In the rows, zero is written as 128.
The rows below fall into families. The same turns and mirrors carry the whole set onto itself and the rows of a family onto each other. For each named row, which other rows are in its family? Write them in the order they are listed.
These 32 rows form 4 families of 8 rows each.
z_258: [ 99 119 104 141 129  78 104 144 105 131 167 143 120 138 160 115 134 151
 143 135 136 139 128 101 150]
z_104: [128 132 100 125 140 131 145  86 134 143  96 139 149 119 106 153 166 115
 137 148 128 134 102 141 139]
z_273: [113 129  96 133 142 124 136  82 120 152  96 140 144 134 104 149 160 119
 141 144 134 132 101 133 129]
z_37: [128 125 116 135 123 130 157  94 146 122  81 145 140 106 119 130 136  96
 136 142 126 141 122 144 120]
z_826: [122 139 106 136 132 134 145  80 134 126  97 139 138 132 105 140 147 115
 120 147 131 117 101 141 134]
z_35: [148 146  93 123 137 151 142  94 131 142  96 109 137 111 117 163 160 126
 126 128 133 113 102 142 144]
z_742: [143 124 111 142 134  90 108 138 116 140 189 109 115 127 171 121 113 170
 147 132 136 133 143 121 145]
z_195: [147 143  95 126 139 148 129  91 115 148  96  94 127 121 125 163 155 140
 132 130 134 109 100 140 138]
z_296: [118 116 102 138 132  76 106 141 102 144 171 121 124 139 154 125 117 161
 124 133 148 141 136  90 131]
z_234: [145 145 104 131 126 151 140  94 133 118  90  99 127 117 121 146 141 128
 118 133 132 104 102 147 141]
z_111: [108 109  94 157 129  91 134 164 115 125 155 144 127 114 155 109 112 126
 161 102 151 152 154 101 144]
z_549: [130 123 105 124 120 129 149 102 148 137  78 136 151  96 118 146 152 104
 150 132 121 152 115 142 125]
z_248: [156 118  98 160 142 107 141 152 124 128 168 107 118 105 165 116 104 152
 170 102 144 133 158 122 160]
z_560: [149 114 102 158 137  99 131 149 126 135 183 110 123 115 158 116  97 155
 165 108 147 141 158 124 147]
z_613: [126 116 105 136 126 124 151  99 140 148  76 140 146  99 119 140 140 101
 163 125 126 158 125 138 111]
z_364: [136 118 115 122 116 117 156 104 141 130  84 141 148  99 117 140 165  98
 148 132 122 153 111 125 132]
z_983: [143 119 108 155 138 107 151 163 130 126 167 102 130 127 166 110  87 144
 161 121 156 131 157 124 140]
z_944: [140 130 116 145 132  97 127 143 129 132 178  96 125 145 171 116  99 170
 150 140 139 118 135 126 145]
z_893: [145 128 109 144 141  94 111 131 114 134 179 107 113 129 171 122 125 175
 152 136 127 121 133 123 165]
z_240: [141 133 110 123 134 120 150  83 131 138 105 138 144 124 105 149 176 117
 134 143 126 127  97 127 147]
z_714: [106 130 114 139 124  84 117 148 120 135 172 128 125 155 167 112 109 152
 134 143 142 127 130 107 131]
z_966: [155 119 108 143 132  85 113 131 119 146 176  94 120 125 164 127 105 179
 141 127 136 132 143 109 138]
z_129: [119 100  93 152 138  81 132 154 108 137 162 128 135 125 140 117 103 139
 144 116 164 156 155  93 128]
z_522: [108 117 105 139 129  84 103 153 102 134 179 128 122 135 158 118 121 152
 136 131 148 143 138 104 138]
z_338: [152 137  99 123 117 150 146 110 145 136  78 106 138  87 130 156 147 115
 140 111 125 131 114 142 131]
z_886: [155 104  98 158 138  88 140 145 125 138 168 102 133 112 152 119  91 157
 161 110 151 149 160 112 136]
z_633: [115 107  95 156 131  90 126 163 111 130 173 130 130 122 146 113 104 135
 153 108 160 151 154 107 138]
z_858: [108 119 106 149 129  95 141 169 121 129 160 132 130 137 160 106  97 127
 145 123 159 140 152 104 127]
z_309: [160 128 107 124 110 138 155 116 141 125  80 104 138  86 127 148 155 109
 146 106 128 135 113 128 139]
z_282: [151 131 114 130 117 149 152 108 143 114  75 105 131  91 134 138 130 110
 134 128 128 129 121 149 126]
z_193: [160 131 102 129 123 150 144 108 136 144  77  94 129  86 141 153 136 121
 154 110 125 134 125 143 122]
z_701: [164 142 101 126 128 143 150  97 131 133 102 102 134 112 115 157 166 127
 131 117 130 109  99 130 154]

The rest of the family of z_193: z_258, z_273, z_195, z_111, z_248, z_613, z_893
The rest of the family of z_364: z_296, z_240, z_966, z_129, z_886, z_309, z_701
The rest of the family of z_35: z_104, z_742, z_549, z_560, z_522, z_338, z_633

The rows below fall into families. The same turns and mirrors carry the whole set onto itself and the rows of a family onto each other. For each named row, which other rows are in its family? Write them in the order they are listed.
These 32 rows form 4 families of 8 rows each.
z_438: [140 163 121  91 100 160 156 103 168 112 140 152 101 111 114 137 135  95
 114]
z_145: [115 135 118 148  50 110 152  93 116 115 135 172 120 138 130 131 145 124
 100]
z_804: [136 114 129 105 135 144 112 101 124 103 118 155 114 169 115 109 147 132
 108]
z_631: [124 124 167 118 108 155 137 146  99 143 158 156 118 138 119 135 100 122
  84]
z_724: [129 164 127  94  99 161 164 104 159 135 136 136 127 105 118 141 142  96
  98]
z_720: [128 163 166 134  69 124 111 127  95 151 168 141 113 163 100 122 127 121
 125]
z_209: [123 114 175 125 113 153 156 148 106 134 156 148 111 141 136 138 108 106
 101]
z_776: [107 136 125 130  64 105 138  90 116 102 139 173 117 113 127 144 140 117
 103]
z_335: [106 167 134 123 123 162 141 113 126 143 146 109 135 171 117  96 158 105
 129]
z_566: [136 166 161 135  73 116 116 116  96 156 159 141 112 164  95 107 132 110
 126]
z_183: [139 112 122 111 121 147 105 101 131 105 123 154 103 162 122 109 142 140
  99]
z_809: [108 135 121 145 105  98 163 148 116 114 168  97 112 116 114 122 138 115
 107]
z_913: [109 155 129 105 126 151 125 121 131 131 138 111 138 172 130 110 157  96
 138]
z_462: [103 145 111 144  58 109 149 106 127  87 155 167 114 129 116 139 137 133
 109]
z_537: [128 144 121  95  84 160 171 106 163 134 144 149 120 111 127 149 137 104
 127]
z_60: [130 126 172 114  95 139 155 151  96 132 148 169 124 150 118 136 102 110
  99]
z_346: [118 145 157 127  64 125 131 128  97 146 182 139 115 178  94 113 124 114
 115]
z_567: [163 146 117 117  89 125 138 108 143 114 140 112  92 129  70 115 151 146
 117]
z_90: [145 120 140 119 116 164 125 106 122 101 104 157 111 168 122 115 142 142
 106]
z_956: [149 141 126 113 101 129 160 107 155 118 152 125  81 122  69 105 153 136
 127]
z_479: [117 143 161 138  72 124 120 102  95 142 174 149 104 167  96 114 133 120
 140]
z_200: [134 148 129  97  82 161 170 107 170 132 138 144 106 110 123 140 152 101
 119]
z_490: [102 142 116 155 102 114 183 138 107 104 161 114 120 118 111 116 125 117
  97]
z_147: [156 143 130 122 105 114 154 108 157 114 161 121  80 135  73 108 147 136
 122]
z_779: [ 96 146 133 147 105 114 184 148 117 101 156 108 118 127 109 113 123 120
 102]
z_824: [122 118 160 109 100 166 142 145 102 132 147 145 116 137 122 131  91 116
  87]
z_81: [105 161 135 104 127 158 127 130 129 134 136 124 123 172 130  91 155  92
 112]
z_582: [105 171 129 110 131 147 128 125 131 134 137 113 138 153 128 108 151  99
 146]
z_664: [132 127 125 102 114 154 110 120 111 110 106 157 110 170 114  96 146 136
 121]
z_661: [109 145 113 154 105 103 180 151 128 113 165 132 121 120 123 127 139 116
 100]
z_49: [161 146  97 114 101 137 147 115 152 128 157 120  86 127  80 109 148 124
 131]
z_315: [118 148 118 154  53 110 154  97 111  99 137 162 116 130 131 134 140 115
 101]

The rest of the family of z_913: z_804, z_631, z_720, z_956, z_200, z_490, z_315
The rest of the family of z_567: z_724, z_209, z_776, z_335, z_809, z_90, z_479
The rest of the family of z_81: z_438, z_462, z_60, z_346, z_664, z_661, z_49

